In the rows, 128 means zero.
One turn moves every row onto another: examples first, then more rows asked:
nepe: [127 130 129 129 117  98 127  95 146 151 148 108 127 136 101 121  90 169
 113 120 106 106 130 137 125 126 105  94 128]
finu: [131 119 115 131 137 140 165 105 157 131 109 194 120 104 159 129 111 109
 144 156 140 131 122 126 120 146 151 119 129]
zatul: [162 145 140 158 178 137 105 133 144  99  97 157 144 125 130 138 166 143
  99 146 126 156 141 125 113 120 146 116 135]
Vit: [142 127 100 161  97 123 147 103 135 156 127 102 140 123 135 130 166 137
 123 147 100 109 158 141 141 151 110 129 102]
nop: [160 136 110 150 152 129 122  68 127 126 131  87 113 111 151 133 173 137
 127 157 111 132 133 134 144 137 128  94 120]
vik: [120 120 137 109 171 119 150 137 165 117 105 121 119 120 132 135 120 123
  81 120 128 101 147 115 130 146 101 123 111]
mebu: [109 129  99 134 165 104  90 104 139  70 122 102 138 154 107 125 147 112
 119 144 109 133 123 124 154 129 153 111 117]
Fule: [141 119 112 126 129 116 148 112  83 152 150 139 161 167 135 129 160 136
 115 115 128 142 124 112 129 127 189 118 136]
Pamig: [139 127 121 152 137 125 133 145 113  81 121 118 125 112 140 131 140  87
 127 111 126 142  95 112  71 130 132 130 105]
Zik: [136 122  87 115 147 138 144 111 120 129 176 130 120 105 150 110 127 155
 147 117 135 128 101 170 131 120 176 126 106]
sos: [108 116 150  93 148 112 134 121 143 128 149 103 107  97 112 104 129 120
 101 118 123 148 131 116 182 139 116 107 132]
garud: [138 130 120 143 147 125  84 137 100  98 131 128 113 119 146 101 121 169
 118 145 158 130 129 116 142 111 102 108 165]
gezi: [129 146 149 173 122 150  83 124 145 125 114 128 141 139 109 116 165 147
 121 159 118 154 153 127 133 136 163 130 138]
nimi: [136 125 115 117 140 122 150 113 119 190 140 129 143 124 112 106 137 138
 117 123 115 151  99 121 113 128 194 143 108]
visif: [121 112 111 137  76 103 145 150 102 161 130 114 137  88 129 118 122 127
 134 142  97 126 134 137 139 127 103 129 127]
sig: [124 116 131 150 142 132  93 167 144 131 107 118 125 130 118 117  99 130
 117 155 164 110 136 113 106 142  96 128 122]
kula: [136 137  99 141 132 136 179 117 148 137 165 148 127 143 144 119 137  98
 142 111 153 140 104 164 145 138 145 124  99]
lelo: [145 128 125 163 148 135  97 101 111 109 137  89 106 104 125 135 149  97
 144 154 137 156  95 107 105 133 141 100 118]
lin: [115 133 106 132 131 125 157 109 120 172 117 147 131 130 124 143 119  76
 126 145 161 148  92 141 154 129 132 111 123]
Muk: [154 131 130 108 137 122 166 113 163 160 131 153 116 102 142  81 117 125
 142 142 123 151 100 126 124 145 169 132 120]
Vene: [129 138  96 122 152 111  82 126 119  67 129 150 126 115  97 124 138  87
 123 147 129 143 118 125 147 112 127 135 131]
kiz: [119 140 100 152 147 143 108 110 114  88 137 136 131 138 129 113 169 167
  86  91 136 129 142 128 134 119 119 143 129]
zumud: [155 147 108 118 121 114 101 138 127  97 138 175 124 107  97 113 117  98
 118 127 138 128 125 137 116 112  91 150 129]
Kade: [137 131 102  86 139 108 134 104 109 149  70 124 148 133 156 120 129 104
 113 155 151 130  93 146 138 138 142 115 134]
Sobon: [122 104 145 117 128 124 147 130 143 137 112 138 116 126 120 124 137 148
 115  82  82 139 182 145 125 131 143 126 134]
Zub: [108 123 122 146 134  99 112  93 153 115 138  83 140 169  97 122 119 147
 120 138 105 117 128 122 142 144 138  92 115]
feme: [158 146 119 111 117 106 126 117 140 136 142 152 125 110 107 111  95 144
 108 108 120 107 131 151 105 116  81 129 128]
poz: [167 111 159 129 170 115 110 160 128 118 115 157 125 100 118 130 124 124
 123 138 134 175 132 117 118 114 126  93 149]
vabo: [115 126 154 135 112 128 112 113 128 137 126 124 114 122 120 110 147 161
 128 132  88 151 167 134 165 125 161 112 165]
Fis: [141  92 155 130 132 124 126 173 143 146 119 146 124 119  97 122 115 116
 129 104 119 158 157 132  96 137 127 123 123]
Figof: [151 114 105 107 102 115 137 112 110 114  99 133 153 156 149 112 139 135
 123 153 157 100 103 112 109 163 161 136 124]
nos: [117 113  93 132 137 154 110 121 119 137  99 166 149 124 163 141 116 103
 152 159 152 137 137 161 110 137 156 113 134]
Nagad: [ 94 123 126 143 119 148  98 123 133 132 159 104 130 124  82  96 157 126
 106 103 134 154 132 125 150 144 125 147 108]
pova: [131 120 114 112 120  96 156 160  94 101 117 126 128  83 159 119 123 114
 121 108  98 135 111 133 108 111 113 127 131]
bopuv: [127  97  95 123 109 133 124 109  92 129 154 138 130 115 127 126 123 163
 143 150 149 105  97 114 113 138 184 131 122]
guzud: [142 118 105 119 126 134 112 128  88 128 131 136 168 166 169 118 141 117
 147 141 149 151 138 153 131 134 170 101 149]

Sobon -> vabo
Muk -> nimi
Where do these go?
sos -> Nagad
Vene -> zumud
bopuv -> Figof
lelo -> Pamig

One turn moves every row onto another: examples first, then more rows asked:
rar: [118 136 164 138 113 153 142 124 126 114 141 130 118 124 139 173 103 142
 163 162 133 136 139]
Fena: [128 121 114 105 135  96 104 150 126 154 129 125 134 149 169  95 105 159
 134 120 152 110 119]
Pid: [118 155  92  98 125 137 156 167 113 118 129 117 102 110  87 117 153 105
 119 122 141 124 143]
Gituf: [134 126 133 142 121 147  99 100 126 121 124 105 143 122 161 162 133 140
 154 149 120 107  94]
noza: [134 111 122 103 134  98  99 144 129 156 142 112 133 150 163 115 116 168
 136 121 143 114 111]
fer: [123 144 150 171 117 171 140 107 125 109 101 130 109 126 133 153 107 109
 121 142 130 144 139]
goni: [129 153 114  92 123 127 133 183 139 135 146 143 142  95 112  85 143 147
 140 153 131 102 116]
sogol: [131 123 111 135 143  96 107 135 134 146 104 109 116 154 140  75 117 129
  91 111 137 141 117]
teko: [115 138 145 142 113 153 130 118 113 115 135 141 123 128 152 174 103 135
 171 156 136 121 137]
ged: [114 128 165 129 118 156 166 131 134 123 102 135 130 135 137 119  84 130
  95 140 130 151 149]
mape: [121 131  91 135 131 148 138 112 120 130 129 143 134 113  84 147 161  89
 102 115 109 139 137]
gotod: [135 127 119 134 139 113 113 139 138 147  96 115 120 148 150  76 108 132
  85 107 147 133 120]
vadu: [152 144 101 106 134 153 127 156 144 129 117 112 137  85 114  87 164 116
  97 132 133 116 107]
Poto: [102 114 107  91 119 149 175 142 125 126 141 128 156 113  92 135 139 124
 101 126 115 123 134]
vopi: [131 119 116  97 141  92  99 137 125 157 133 109 140 152 161 103 117 158
 134 119 140 116 115]
vimus: [120 135  92 146 131 154 141 110 124 136 136 142 134 117  79 148 158 100
 104 113 106 129 132]
tonem: [124 142 157 133 118 162 138 117 115 115 139 127 124 123 146 168 109 140
 168 167 126 129 137]
dopon: [143 143 100 112 131 157 139 157 148 129 120 104 136  91 104  86 159 123
  94 126 134 112 105]
moze: [147 174 100 147 137 131 100 150 138 145 142 156 120  98  99  99 162 123
 143 141 123 109 115]
gudal: [136 137  99 147 135 110  78 126 118 140 128 122 112 139 164 131 128 137
 160 123 153 104 109]
goli: [147 166 100 146 134 128  95 148 133 139 143 167 122  95 106 103 163 115
 143 148 117 117 118]
dofiv: [112 110 104  82 125 150 171 142 126 127 139 127 157 107 102 130 142 117
  98 126 121 132 137]
raler: [132 134 115 140 129 143 119 126 150 154 152 166 174 102 104 117 148 143
 124 144  96 108 105]
Tonop: [140 122 117 136 139  98  99 137 138 151 106 108 109 152 145  89 122 138
  88 106 137 133 110]
Nizo: [135 131  97 140 140 108  88 122 115 135 144 106 111 138 159 136 133 140
 169 132 148 110 107]
kar: [124 146 154 171 120 164 145 115 124 104 111 126 100 125 124 140 109 111
 125 160 122 154 138]
zulut: [133 121 131 145 121 149  97 103 130 132 127 121 152 125 170 158 121 147
 151 139 131 101  98]
zokel: [123 136 134 127 136  99 141 158 127 139 121 130  85 154 130  91  96 136
 103 125 146 155 151]
Rebe: [107 146 106 125 124 124 137 136 115 143 163 180 140 120  87 146 142 125
 149 140 103 120 142]
zere: [124 128 172 127 124 140 159 134 145 133 105 127 124 138 130 113  91 138
  82 138 123 157 144]
nof: [136 122 146 146 116 152 100 103 137 125 125 108 141 122 154 171 129 145
 148 143 125 114  99]
nifut: [122 146  88  92 128 131 151 169 113 112 130 121 104 101  99 111 154 100
 121 131 144 129 141]
Ser: [137 129 116 135 131 148 114 120 144 153 151 172 175 100 109 122 150 132
 121 144  94 120 113]
Pape: [122 139 136 126 140 112 145 151 123 140 120 130  97 155 124  81  93 129
 106 129 143 162 158]
Dekug: [135 129 109 147 129 110  82 127 118 131 141 111 103 138 154 149 133 142
 168 131 148 112 106]
nazo: [120 133 172 129 121 149 156 130 135 126 100 129 128 138 126 107  92 130
  91 145 114 159 145]
loleg: [117 143 134 131 131 118 146 154 121 130 104 135  90 149 132  90  91 121
 103 123 152 153 158]
Novuf: [109 132 103 122 125 126 138 135 114 138 164 182 142 116  92 146 140 117
 146 143 107 133 148]
gikab: [139 145 113  93 129 131 128 177 138 136 152 151 145  88 122  86 143 143
 140 159 130 110 118]
nidu: [125 147 159 170 119 152 143 118 134 109 104 125  93 126 121 146 109 112
 114 148 128 156 139]

loleg -> ged
Ser -> goli
vimus -> Rebe
Where do these go?
noza -> Tonop
nazo -> kar

One turn moves every row onto another: examples first, then more rows asked:
pade: [109 123 204 117 130 134 148 120 126  99  91  78 103 112 140 108 128 123
 111 109 121 118 122 109 106 173 104 118 121 138]
fazo: [128  90 168 144 154 119 132 138 100 158  74 109 149  87 142  92  89 171
 124 135 111 156 133 141 153 144  76 118 102 112]
Puno: [102 112 184 161 159 122 128 141 103 170  71 113 149 106 145  93  93 168
 142 135  99 152 152 145 156 156  80 122 104 107]
Viti: [123  96 185 147 133 143 118 159 124 155  81 127 137  96 118 127  98 188
 161 130  84 128 137 104 156 146 126  97  94 174]
Lipes: [111 103 198 147 173 150 130 178  76 113  79 131 129  66  88 143 169 162
 151 144  87 133 146 179 142 160  87  87 100 139]
nepon: [ 75 101 159 107 136 129 154 192  80 134 104 123 106 122 134  94 113 158
 112 114  89 125 164 142 112 199  92 104 131 159]
gil: [ 86  96 195 116 150 185 149 140  68  93 140 114 169 105 103 144 125 169
 119 110  98 114  99 140 111 159 125 123 127 177]
zud: [ 90  98 163  96 131 167 128 179 101 120  83 105 127 128 142 105 135 142
 119 130  95 129 160 145 118 201  99 108 162 152]
des: [119 106 185 136 139 139 144 140 121 132  98 125 118  84 125 134 112 177
 133 151  84 177 139 118 163 115 135 107  86 164]
suru: [127 110 185 148 158 116 112 124  92 135  86 100 143  92 134  82  76 163
 144 147  85 154 147 139 140 145  79 119  89 123]
lufe: [ 95 109 185 125 152 166 152 154  62  92 154 120 178  96  99 125 140 166
 119 124  77 145 108 148 124 158 140 148 136 153]
Figar: [140 136 151 151 165 161 161 133  79  98  62 120 140 111 113 130 134 154
 129 160  84 133  85 154 133 147  90 104  81 132]
Belof: [ 70 105 153 111 133 145 139 179  93 137 108 121 119 108 129 109 120 161
 133 113  99 140 161 138 111 207  91  88 155 160]
bet: [ 82 115 203 133 148 189 136 149  69  99 132 101 176 121 104 139 140 161
 120 112  78 101 119 146 125 162 115 127 138 179]
pef: [131 138 187 155 172 150 156 127  74 117  65 136 144 125 121 129 127 139
 135 152 100 131  76 163 115 149 126 122  78 133]
Zila: [ 93 103 207 146 120 171 169 127  88 128 129 135 153  95 122  95 147 173
  90 111  78 106 120 169  97 155 116 130 125 107]
kos: [151 133 184 157 162 164 161 131  67 113  64 135 146 100 125 139 131 150
 134 148  61 137  78 153 121 173 137 107 103 142]
Tus: [108 103 195 112 143 116 149 134 123 105  98 101 108 113 140 103 121 111
 125 112 119 136 131 115  95 167 108 117 149 164]
serev: [ 91 110 211 142 120 156 145 141  80 140 112 120 139  83 104 104 151 168
 101 119  89 110 139 173  94 166 134 141 118  84]
Feni: [139 149 176 155 158 147 140 124  75 118  75 135 143 115 112 134 136 152
 149 161  97 145  70 160 119 150 138 114 111 137]
vupe: [116 101 201  88 138 104 159 131 120  96  77 118 101 124 143 108 120 140
 113 116 120 126 133 121 122 177 106 119 128 148]
pum: [ 97 138 196 153 154 159 125 167  70 106  95 137 111  76  75 136 151 148
 158 159  66 130 118 173 130 158  84 101 117 131]
romo: [108 115 199 132 161 150 109 162  83 122  78 116 159  75  86 144 176 141
 140 165  67 142 120 167 108 167 107  88  97 149]
Tavug: [ 74 102 212 120 115 152 141 133  67 113 109 106 146  91 124  97 146 184
 129 115  58  88 135 154 104 183 124 137 120 107]
Dapog: [124 101 165 154 129 134 129 141 129 136  75 125 152  68  93 127 106 186
 142 137 108 134 133 119 158 143 126 107  94 182]
vot: [100 101 226 144 114 165 158 154  83 130 122 120 168 110 111  93 145 147
  92 104  68 113 135 147 110 180 113 133 119 101]
med: [118 103 189 152 136 129 145 157 123 123 102 117 126  93 113 122 118 189
 150 126  94 145 134  94 161 159 139  96  80 184]
Revid: [ 70 107 141 103 107 135 137 174 103 143  96 119 122 124 133  87 132 149
 121 128  98 127 166 147 106 172  96  96 126 159]
pimuz: [ 68 103 204 106 143 161 160 153  70 107 127 106 172  97 117 153 147 161
 115 112  82 114 111 151 140 148 119 131 153 168]
lok: [100 118 177 139 143  98 134 154  94 155  74  90 150 109 126  96  70 182
 129 150  96 136 149 132 158 159 108 129  99 124]
supez: [110 120 176 122 120 125 183 134 104 100  75  86 114  92 152  99 117 115
 117  96 109 124 153 126 127 172 105 105 115 146]
lev: [109 140 204 144 171 131 140 171  64 121  85 137 137  72  89 141 144 151
 151 146  79 114 119 187 134 162  80  81  98 133]

supez -> des
serev -> pade
Zila -> Tus
Where do these go?
lok -> Figar
Belof -> Puno
pimuz -> Revid
vupe -> Dapog
fazo -> Feni

One turn moves every row onto another: examples first, then more rows asked:
balas: [121 130 109 129 126 122 165 121 133 149 116 151 109 106]
birep: [119 121 112 129 122 127 166 136 151 149  92 166  96 108]
lan: [150  94 122 149 116 127 107 163 144  93 135 120  86 163]
fud: [ 89 111 125 138  85 152  99 179 141 123 143 144  85 161]
luvad: [105 130 128 177  81 150 114 149 158 104 132 103 106 125]
tam: [100 104 110  86 101 114 155 121 144 126 147 136  96 166]
Kaz: [116 126 110 121 131 128 174 127 142 123 108 141 120 100]
bepap: [ 91  71 141 133 101 116 163 139 178 110  98 116 102 135]
fim: [ 91 128 148  86  85 120 146 159 152 138  94 105  88 122]
fanas: [ 78  96 129 127  99 117 157 119 183 108 100 155  94 133]
rinof: [104  86 122 135  84 128 172 121 181 110 104 114 105 129]
Sovi: [126 121 121 128 115 152 195 142 145 134 113 128 103 105]
lof: [133 121 127 163 121 144  98 155 159  99 136 102  77 161]
kizas: [115 119 109 162 108 156 102 151 138 102 152 107  77 149]
mul: [ 83  75 136 130 107 127 161 134 173 109  97 139 120 131]
Gumus: [112 143 156  96 110 128 167 151 166 135  85 109  89 159]
fabi: [136 115 104 149 130 130 117 177 155 101 126 164  71 138]
pedi: [137 169 129 138 119 134 126 159 156  93 133 106  79 151]
Roto: [ 98 140 166 111 118 129 158 158 146 149  87 109  98 139]
bibo: [ 88 140 159  93 107 127 147 148 147 139  93 107 118 137]
vaf: [ 94 118 111  85  81 131 154 128 140 146 135 140  95 161]
Fubop: [ 98 114 145 167 123 148 107 167 135 105 115 134  79 173]
peto: [118 135 132 165 103 128  83 151 122 120 119 117  96 127]
lodip: [128 123 131  90 105 125 157 126 163 142 134 150 112 171]
Nodur: [116 127 112 155 114 145  83 163 131 122 136 126  71 137]
puf: [110 107 118  71 111 121 156 138 146 124 135 139 112 164]
barin: [121 139 110 153 115 139 123 146 112  89 147 108  76 146]
ris: [115 131 128 164 134 146  93 164 148 107 120 127  64 151]

fud -> luvad
Nodur -> kizas
Where do these go?
barin -> lan
vaf -> rinof
fim -> Sovi
bepap -> Roto
Kaz -> puf

One turn moves every row onto another: examples first, then more rows asked:
bal: [128 137 142 103 131 150 149 123 133 127 131 134 141 132 135 125 156 165]
non: [138 126 135 130 111 148  69 110 110 129 148 122 135 144 115 139  77 148]
Zivik: [129 133 129 124 113 121 116 135 153 116 133  97 146 142  44 153 102 132]
fuzi: [125 127 139 120  99 132 112 129 147 122 137  92 150 136  50 142 109 143]
tulum: [137 149 122 149  90 134 118 135 133 122 127 196 127  98 114 126 129 133]
rut: [136 150 119 159  94 124 117 135 141 118 124 198 128  97 110 130 121 127]
Levir: [139 154 116 153  99 126 120 138 138 119 124 200 125 102 110 132 124 125]
Fusuz: [154 122 134 160 131  82 122 134 173 100 144 158 139 133 156 137  98 127]
Gilok: [131 137 129 114 115 128 118 137 147 120 136  97 143 148  46 152 111 133]
fumez: [130 132 135 112 106 135 115 133 142 124 138  94 145 145  50 145 114 140]
Mav: [148 142 114 133 143 130  78 124 119 118 141 133 125 159 103 161  70 125]
toku: [135 148 122 156  90 130 116 133 138 120 125 197 130  94 113 126 123 132]
fifi: [141 135 105 162 151 123 171 131 143 109 124  91 136 108 100 122  86 126]
Rab: [140 132 120 153 132 119  71 116 132 114 135 129 134 145 100 156  55 129]
tez: [111 114 156 138 107 136 133 105 154 121 123 126 158 103 133 112 132 177]
simu: [143 134 115 135 139 150 173 128 120 123 137  86 133 114 114 111 110 140]
Tifet: [147 139 123 120 130 147  78 119 106 128 149 128 127 159 112 151  83 137]
Vitat: [128 141 117 156 164  93 147 131 180  98 105 148 143 126 106 152 110 133]
mugi: [161 129 140 122 127 115 129 137 142 117 158 155 130 148 170 129 130 137]
vemun: [135 124 123 150 125 145 166 120 128 122 134  81 142  99 113 103 100 146]
savi: [125 127 135 128 104 123 112 130 154 118 133  94 149 136  46 146 101 138]
nurar: [146 110 150 160 109  95 115 123 166 107 148 149 146 121 164 121 104 143]
Suf: [134 123 117 168 133 129 165 122 142 112 126  85 145  97 105 110  85 138]
surel: [111 118 141 171 126 100 132 111 182 102 108 135 161 100 116 129 103 157]
bod: [138 154 118 113 166 124 157 138 150 113 119 149 131 147 119 150 142 140]
nom: [147 141 104 141 154 136 177 136 129 115 131  92 130 119 104 124 102 126]
dudi: [139 153 117 147  97 132 120 138 134 122 126 199 125 102 112 130 130 128]
rofe: [134 122 133 151 113 130  65 108 126 121 141 122 141 135 109 142  59 142]
dilu: [163 134 128 137 142  95 131 143 158 106 149 162 129 149 159 141 115 123]
Giri: [151 115 153 135 106 116 119 126 148 117 159 147 141 130 173 116 123 150]

fifi -> nom
nurar -> Fusuz
Where do these go?
surel -> Vitat
Zivik -> Gilok
dudi -> tulum
Tifet -> non

